In the data rows, zero lies at 4.5, halfway between 4 and 5.
Here are some rows, each followed by its group. Groups can overlap.
[3 3 5 6 2 6 2 4 4 4 6 4 3 6 3 5 5 5 4 4 4 3 4 3 5 3 2 7 6 4 4 5] Q50
[6 7 5 3 4 4 6 5 4 5 4 7 7 5 7 7 4 4 5 6 3 7 4 6 5 4 6 3 6 6 4 5] Q348
[4 7 6 2 6 4 6 4 4 5 5 3 6 4 5 3 3 4 5 5 3 5 6 7 5 7 7 3 5 5 5 5] Q812
[6 4 4 6 6 4 6 6 7 5 3 5 5 4 6 4 6 5 5 4 8 6 6 5 6 4 5 2 3 6 5 5] Q999
[6 7 4 4 5 4 7 5 4 5 3 7 7 5 7 6 4 4 5 5 4 7 4 6 5 4 7 3 5 5 5 5] Q348
[4 7 7 1 6 3 7 4 6 2 3 4 6 5 6 2 6 4 4 5 6 7 4 2 6 4 5 2 2 5 3 7] Q553
[4 2 1 7 6 8 3 9 4 9 4 6 1 4 3 5 8 4 6 5 3 2 4 6 0 7 4 5 1 4 4 0] Q356
[6 5 6 4 4 3 5 3 4 5 5 5 6 4 6 6 2 5 6 5 4 5 5 6 6 4 6 4 6 7 5 5] Q999
[5 7 7 3 3 4 4 2 2 4 6 3 7 5 5 5 0 4 5 5 3 4 6 7 7 5 6 5 9 5 6 5] Q812
[4 3 5 6 3 6 4 7 7 5 6 3 3 6 3 4 8 4 5 5 4 3 5 4 4 4 3 5 3 5 4 3] Q50
[7 6 4 3 5 4 7 5 5 6 3 7 6 4 7 7 5 4 5 5 5 7 4 6 4 4 7 3 4 6 4 5] Q348
[6 7 5 2 5 3 7 4 4 5 3 7 6 4 7 6 4 4 5 5 4 7 4 5 4 4 6 3 5 6 4 5] Q348
[5 5 6 2 5 3 6 4 7 2 4 5 5 4 5 3 7 5 4 4 7 7 4 1 6 3 3 3 2 5 3 7] Q553
[6 4 4 5 4 3 5 4 5 4 4 6 5 4 6 6 4 5 5 4 7 6 4 4 5 3 5 4 5 6 5 5] Q999
[3 3 6 5 3 5 3 4 6 4 7 3 3 5 3 4 6 4 4 5 3 3 4 3 4 4 2 6 4 4 3 4] Q50
[6 6 4 3 5 4 7 5 4 5 3 7 7 5 8 7 4 4 5 5 5 7 4 6 5 3 6 3 5 6 4 5] Q348
[3 4 1 4 7 4 5 4 2 3 1 6 3 4 4 3 6 5 1 2 7 5 2 2 2 4 4 5 3 0 4 6] Q218
[4 5 3 6 5 6 5 7 4 5 4 4 4 6 4 3 5 4 4 5 3 3 5 6 4 5 5 4 5 3 5 4] Q404
[5 7 6 3 6 3 6 3 3 4 4 3 6 4 5 3 2 5 5 5 4 5 6 7 6 7 7 3 6 5 6 5] Q812
[4 4 5 7 2 5 3 4 2 4 6 4 5 6 4 6 1 5 4 5 4 3 5 6 7 4 4 7 9 5 6 4] Q404
[2 4 2 3 7 5 5 3 1 3 1 5 4 4 4 2 5 5 1 2 6 4 3 3 2 5 5 5 4 0 5 6] Q218
[5 7 6 2 5 3 5 2 3 3 5 2 7 4 4 3 1 5 5 4 4 5 6 6 6 6 7 3 6 5 6 6] Q812
[6 7 5 3 5 4 6 4 3 5 3 7 7 5 7 6 3 4 5 5 4 6 4 6 5 4 7 3 6 6 5 5] Q348
[7 6 5 3 5 3 7 5 5 6 3 7 6 4 7 6 5 4 5 4 6 7 4 5 5 4 6 3 4 6 5 5] Q348
[6 7 4 2 6 4 8 7 6 7 3 7 6 5 7 6 6 4 6 6 4 7 5 6 3 5 8 1 3 6 3 4] Q348
[3 4 1 4 7 5 5 3 1 3 1 5 3 3 3 1 4 5 1 2 6 4 3 3 2 5 5 5 4 0 5 6] Q218
[4 2 5 7 3 6 3 6 7 5 7 3 3 6 3 4 7 4 5 5 4 3 4 3 5 4 2 6 4 5 4 3] Q50
[3 2 2 6 4 8 2 7 3 8 5 6 1 4 3 7 7 4 6 5 1 2 3 5 0 6 3 7 3 4 4 1] Q356
[4 4 3 6 6 7 5 9 7 6 4 4 3 6 4 3 8 4 5 5 5 4 5 5 3 5 5 3 1 4 4 3] Q404
[5 3 3 7 6 5 5 8 6 5 3 5 4 6 5 4 6 5 4 5 6 4 6 5 5 4 5 4 3 4 6 4] Q404
[5 4 2 6 4 5 4 6 4 5 3 6 4 6 5 6 6 5 4 4 5 4 4 5 4 3 4 5 5 4 5 4] Q404
[3 4 5 6 5 6 4 7 6 3 5 3 4 6 4 2 7 4 4 5 5 4 4 3 5 4 3 5 3 4 4 5] Q50
[4 2 5 6 3 5 2 4 6 5 7 3 2 5 2 5 6 5 4 5 4 3 4 3 4 4 2 6 4 5 4 3] Q50
[3 3 5 6 3 5 2 4 4 5 6 4 3 5 3 6 5 5 4 4 3 3 4 3 4 4 2 7 6 4 4 4] Q50
[3 3 4 6 5 4 3 3 5 2 5 0 3 3 2 1 3 6 4 3 6 2 6 4 6 6 3 6 5 3 6 5] Q287
[6 5 5 5 4 4 5 5 5 4 4 5 6 5 6 6 4 5 5 5 6 5 4 4 6 3 4 4 6 6 5 5] Q999
[5 3 3 7 4 5 4 6 4 5 4 6 4 6 5 5 5 5 4 4 5 4 4 5 5 3 4 6 6 4 5 5] Q404
[3 7 7 2 3 5 3 2 1 4 7 3 5 5 4 5 2 4 5 6 1 3 5 7 5 6 5 5 9 5 5 5] Q812
[7 7 5 3 5 3 7 5 5 6 4 7 7 5 7 6 4 4 6 5 5 7 5 6 5 4 7 2 5 6 4 5] Q348
[3 2 1 7 3 8 1 6 1 7 4 7 2 5 3 7 6 4 5 4 2 2 3 5 1 5 2 8 6 3 4 2] Q356
[3 2 6 6 3 6 3 6 8 5 7 2 2 5 2 4 8 4 4 5 4 3 4 3 5 4 2 6 3 5 3 3] Q50
[5 4 6 3 4 2 5 2 6 2 4 6 5 4 5 6 5 5 4 3 6 6 3 1 6 2 3 5 4 5 3 7] Q553
[4 6 7 3 3 4 4 2 2 4 7 3 6 4 4 5 1 4 5 6 2 4 6 7 6 6 6 5 8 6 6 5] Q812
[3 2 1 6 5 8 2 7 2 8 4 7 1 4 3 6 7 4 5 5 2 2 3 5 0 6 3 7 3 3 5 1] Q356
[4 5 3 6 5 7 5 8 5 5 4 5 4 6 5 4 7 4 5 6 4 4 4 6 4 4 5 4 4 4 4 4] Q404
[7 5 4 5 6 3 6 5 5 5 3 5 6 4 6 4 3 5 5 4 7 6 6 6 5 5 6 3 4 6 6 4] Q999
[5 2 4 6 5 5 3 7 8 8 6 3 2 3 2 5 7 5 5 5 5 3 6 4 2 5 3 5 0 5 4 2] Q50
[5 7 7 3 6 4 6 4 5 4 5 2 6 4 5 2 3 5 5 6 4 5 7 7 6 7 7 2 4 5 6 5] Q812
[5 4 6 4 4 2 5 3 7 3 5 5 5 4 5 6 5 4 5 4 6 6 4 2 6 3 4 4 4 6 3 6] Q553
[3 2 1 6 5 7 2 7 3 9 4 6 1 4 3 6 7 4 6 5 2 2 4 6 0 6 4 6 1 4 4 0] Q356
[7 6 5 4 5 3 7 5 5 6 3 6 6 5 7 6 4 4 5 5 5 7 5 6 5 4 6 2 5 6 5 5] Q348
[6 5 5 5 5 4 6 6 7 5 4 4 6 5 6 5 5 5 6 5 6 6 6 5 6 4 5 3 3 6 5 4] Q999
[2 3 5 5 5 5 3 4 6 2 6 0 3 2 1 0 4 5 4 4 5 2 6 4 5 7 3 5 3 2 6 5] Q287
[3 2 1 7 4 8 2 6 2 7 4 6 2 5 3 7 6 4 5 5 2 2 3 5 1 5 3 7 4 4 4 1] Q356
[4 7 7 2 6 4 6 5 5 5 6 2 5 4 4 2 3 4 6 6 3 5 6 7 5 7 7 2 4 5 4 4] Q812
[3 3 1 4 7 4 5 3 1 2 1 6 3 4 4 2 5 5 0 1 7 4 2 1 2 4 4 6 4 0 5 7] Q218
[7 6 5 3 5 3 7 4 5 5 3 6 6 4 7 6 4 5 5 5 5 7 5 6 5 4 6 3 5 7 5 5] Q348
[5 6 6 3 4 4 5 3 4 4 5 3 6 4 5 4 2 4 5 5 4 5 5 6 6 6 6 4 6 5 5 5] Q812
[2 4 3 3 6 4 4 2 0 2 2 5 4 4 3 2 3 5 1 2 5 4 2 2 3 5 4 6 6 0 5 7] Q218
[7 6 5 4 4 3 7 4 4 5 3 8 7 5 8 8 3 4 5 5 5 7 4 6 5 3 6 3 6 7 5 5] Q348
[7 5 4 5 5 3 6 4 5 6 3 5 6 4 6 6 3 5 5 4 6 6 6 6 6 4 6 4 5 6 6 4] Q999
[7 4 4 6 5 3 6 4 6 5 4 5 6 4 6 5 3 5 5 4 8 6 6 5 6 4 6 3 5 6 6 5] Q999
[3 2 5 6 3 5 2 4 5 5 7 3 3 5 3 5 6 5 4 4 4 3 4 3 4 4 2 7 4 4 4 4] Q50
[7 6 4 3 5 3 7 4 4 6 2 8 6 5 7 7 4 4 5 5 5 7 4 5 4 3 6 3 5 6 4 5] Q348
[4 7 7 3 5 4 5 3 4 3 5 3 6 5 5 3 2 4 5 5 4 5 6 6 7 6 6 4 6 5 6 6] Q812
[5 4 5 3 6 1 6 3 8 3 4 4 5 3 5 3 6 5 4 3 8 7 4 1 6 4 4 3 1 5 3 6] Q553
[4 3 5 6 4 6 4 6 6 4 6 3 3 6 3 4 7 4 4 5 4 3 4 3 5 4 3 5 4 5 4 4] Q50
[6 7 5 3 4 4 6 4 2 4 3 8 7 5 8 7 3 4 5 4 4 6 4 5 6 3 6 4 8 5 5 6] Q348
[3 7 7 1 5 4 5 3 3 5 6 3 5 4 4 3 3 4 5 5 2 5 5 7 4 7 6 4 5 4 4 4] Q812
[7 5 3 4 6 3 6 4 4 6 3 5 6 3 6 6 3 5 5 4 6 6 5 6 4 5 7 4 4 5 5 4] Q999
[6 7 5 3 4 4 7 4 3 4 3 7 7 5 7 6 3 4 5 5 4 7 4 5 5 4 6 3 6 6 5 6] Q348
[6 7 5 2 5 4 7 5 5 6 4 6 6 5 7 6 4 4 6 6 3 7 5 7 4 5 7 2 4 6 4 4] Q348
[4 4 4 6 5 5 5 7 5 5 4 4 4 6 4 3 6 4 4 5 5 4 5 5 4 5 5 4 4 4 4 4] Q404
[5 5 6 3 4 3 5 3 5 3 4 6 5 4 6 5 5 5 5 4 6 6 4 2 6 3 4 4 4 6 3 6] Q553
[5 3 3 7 4 6 4 7 5 5 4 5 4 6 5 5 6 5 5 5 5 3 5 5 5 3 4 5 5 5 5 4] Q404
[4 2 5 6 4 6 3 6 7 6 6 4 2 5 3 5 8 5 5 5 4 3 4 3 3 4 2 6 2 4 3 3] Q50
[2 4 5 5 4 5 3 3 4 2 6 2 3 4 2 2 3 5 4 4 4 3 5 4 5 6 3 6 5 3 6 5] Q287
[6 5 6 5 2 4 4 4 5 3 5 6 6 5 6 6 4 5 5 5 5 5 4 4 7 3 3 5 6 6 5 5] Q999
[3 4 4 6 3 6 3 5 3 3 5 5 4 6 4 4 4 4 4 5 3 3 4 4 5 4 3 6 7 3 5 5] Q404
[4 4 7 3 2 3 3 1 5 2 5 5 5 4 5 6 4 4 4 4 5 5 3 1 7 2 2 6 6 6 3 7] Q553
[6 6 5 3 4 3 6 3 4 5 4 7 6 4 7 7 3 4 5 5 4 6 4 5 5 4 6 4 6 6 4 5] Q348
[3 8 8 0 5 4 5 4 5 4 7 2 5 4 4 3 4 4 5 6 2 5 6 7 5 7 6 2 4 5 4 5] Q812
[3 3 5 6 3 5 3 3 4 2 5 2 4 5 3 3 4 5 4 4 5 3 5 3 6 5 3 6 6 3 6 5] Q287
[5 5 4 5 3 4 4 4 2 5 4 6 5 5 6 7 3 5 4 5 3 4 4 5 5 3 5 6 8 5 5 5] Q999
[3 3 5 6 4 4 2 3 5 2 5 0 3 3 2 1 3 5 4 3 5 2 6 3 6 6 3 6 5 2 6 5] Q287
[3 7 7 2 4 4 5 3 4 3 6 4 5 5 5 4 3 4 5 5 2 5 4 5 5 5 5 4 6 5 3 5] Q812
[7 5 5 6 5 4 6 6 7 5 4 4 6 5 6 5 4 5 6 5 7 6 7 6 6 4 6 3 4 7 6 4] Q999
[3 2 6 6 1 6 1 4 4 4 7 4 3 5 3 6 5 4 4 5 3 2 3 3 5 3 1 8 6 4 3 4] Q50
[5 3 5 4 4 1 5 3 8 2 4 6 5 3 5 5 6 5 4 3 8 7 3 0 6 2 3 4 3 6 3 6] Q553
Which 4 groups are nearest to each row below, nearest first, going by the distance to the centre of the group?
[3 2 6 6 2 6 2 4 5 4 7 4 3 6 3 6 6 4 4 5 3 2 3 3 5 3 1 7 5 4 3 4] -> Q50 Q404 Q287 Q356
[4 4 3 7 4 7 3 6 3 4 5 5 4 7 5 5 4 4 4 5 3 3 5 6 5 4 4 6 7 3 5 4] -> Q404 Q50 Q999 Q287
[3 3 1 7 4 7 2 6 1 6 4 7 2 5 3 6 5 4 4 4 2 2 3 5 1 5 3 8 6 3 5 2] -> Q356 Q404 Q50 Q218
[6 6 5 3 5 4 7 6 6 6 4 6 6 4 7 6 5 4 6 6 4 7 5 6 4 5 7 2 3 6 4 4] -> Q348 Q999 Q812 Q404
[2 4 2 4 7 5 5 4 1 3 2 5 3 4 3 2 5 5 1 3 5 4 3 3 1 5 4 6 4 0 4 6] -> Q218 Q404 Q287 Q50
[4 2 3 7 4 4 2 3 4 3 5 3 3 3 2 3 3 6 3 3 6 2 5 3 5 5 2 7 6 3 6 4] -> Q287 Q50 Q404 Q218
[3 4 6 5 4 6 4 7 7 5 6 2 3 5 3 3 7 4 5 5 4 3 5 4 4 5 3 4 2 4 3 3] -> Q50 Q404 Q287 Q999
[3 3 3 6 6 5 4 5 5 3 4 2 3 3 2 1 4 5 4 3 6 3 6 4 5 6 4 4 4 3 6 5] -> Q287 Q404 Q50 Q218
[5 5 7 2 4 3 5 3 5 3 4 6 6 4 6 5 5 4 4 4 5 7 3 2 6 3 3 4 4 6 3 7] -> Q553 Q999 Q348 Q812
[3 3 5 6 3 5 3 4 4 3 6 3 3 5 3 4 5 4 4 4 4 3 4 3 5 4 2 7 6 4 4 5] -> Q50 Q287 Q404 Q553
[4 3 3 6 6 6 4 7 4 4 3 4 4 6 4 3 6 4 3 4 6 3 5 4 4 4 4 5 4 2 6 5] -> Q404 Q50 Q287 Q218
Which 4 groups are nearest to each row below, nearest first, going by the average distance to the group's rows?
[7 4 6 6 3 3 5 5 7 4 5 4 6 5 6 6 4 5 6 5 6 5 6 5 7 3 4 4 6 7 5 5] -> Q999 Q348 Q553 Q404
[4 3 5 6 4 6 4 6 6 5 6 4 3 6 4 4 7 4 5 5 4 3 5 4 4 4 3 5 4 5 4 3] -> Q50 Q404 Q287 Q999
[4 5 4 5 5 6 5 8 6 5 5 4 4 5 5 4 6 4 5 6 3 4 5 6 4 5 5 3 3 4 4 4] -> Q404 Q50 Q999 Q348
[5 5 5 4 4 4 5 5 5 4 4 5 5 5 6 5 4 4 5 5 5 5 4 5 6 4 5 4 5 6 4 5] -> Q999 Q348 Q404 Q553
[4 2 0 7 5 8 2 7 3 9 3 6 1 4 3 6 7 4 5 4 3 2 4 5 0 6 3 7 3 3 5 1] -> Q356 Q404 Q50 Q218
[3 3 1 4 6 4 5 3 1 2 1 6 4 4 4 3 4 5 1 2 7 4 2 2 3 4 4 7 5 0 5 7] -> Q218 Q287 Q404 Q553
[4 6 7 2 3 3 5 3 6 1 5 5 6 6 6 4 6 4 3 5 5 7 3 1 7 1 2 4 5 5 3 8] -> Q553 Q999 Q348 Q50
[4 2 0 7 6 8 2 8 3 9 3 6 1 4 2 5 7 4 5 4 3 2 4 6 0 7 4 6 1 3 5 0] -> Q356 Q404 Q50 Q218
[4 2 5 6 2 3 2 1 4 2 6 3 4 4 3 5 3 5 4 3 6 3 4 2 7 3 2 8 8 4 5 5] -> Q287 Q50 Q553 Q404
[3 3 4 5 5 5 3 3 4 2 5 2 3 3 2 1 3 5 4 3 5 2 5 3 5 6 3 6 5 2 6 5] -> Q287 Q50 Q218 Q404
Which 5 groups are nearest to each row below, nearest first, going by the distance to the group's nearest row?
[3 4 2 3 6 4 4 1 1 2 2 6 3 3 3 2 4 5 1 2 6 4 2 1 2 4 4 6 5 0 4 7] -> Q218 Q287 Q404 Q553 Q50
[7 5 4 5 5 2 6 4 6 6 3 5 6 3 6 6 3 5 6 4 7 6 6 6 5 4 6 3 4 6 5 4] -> Q999 Q348 Q812 Q553 Q404
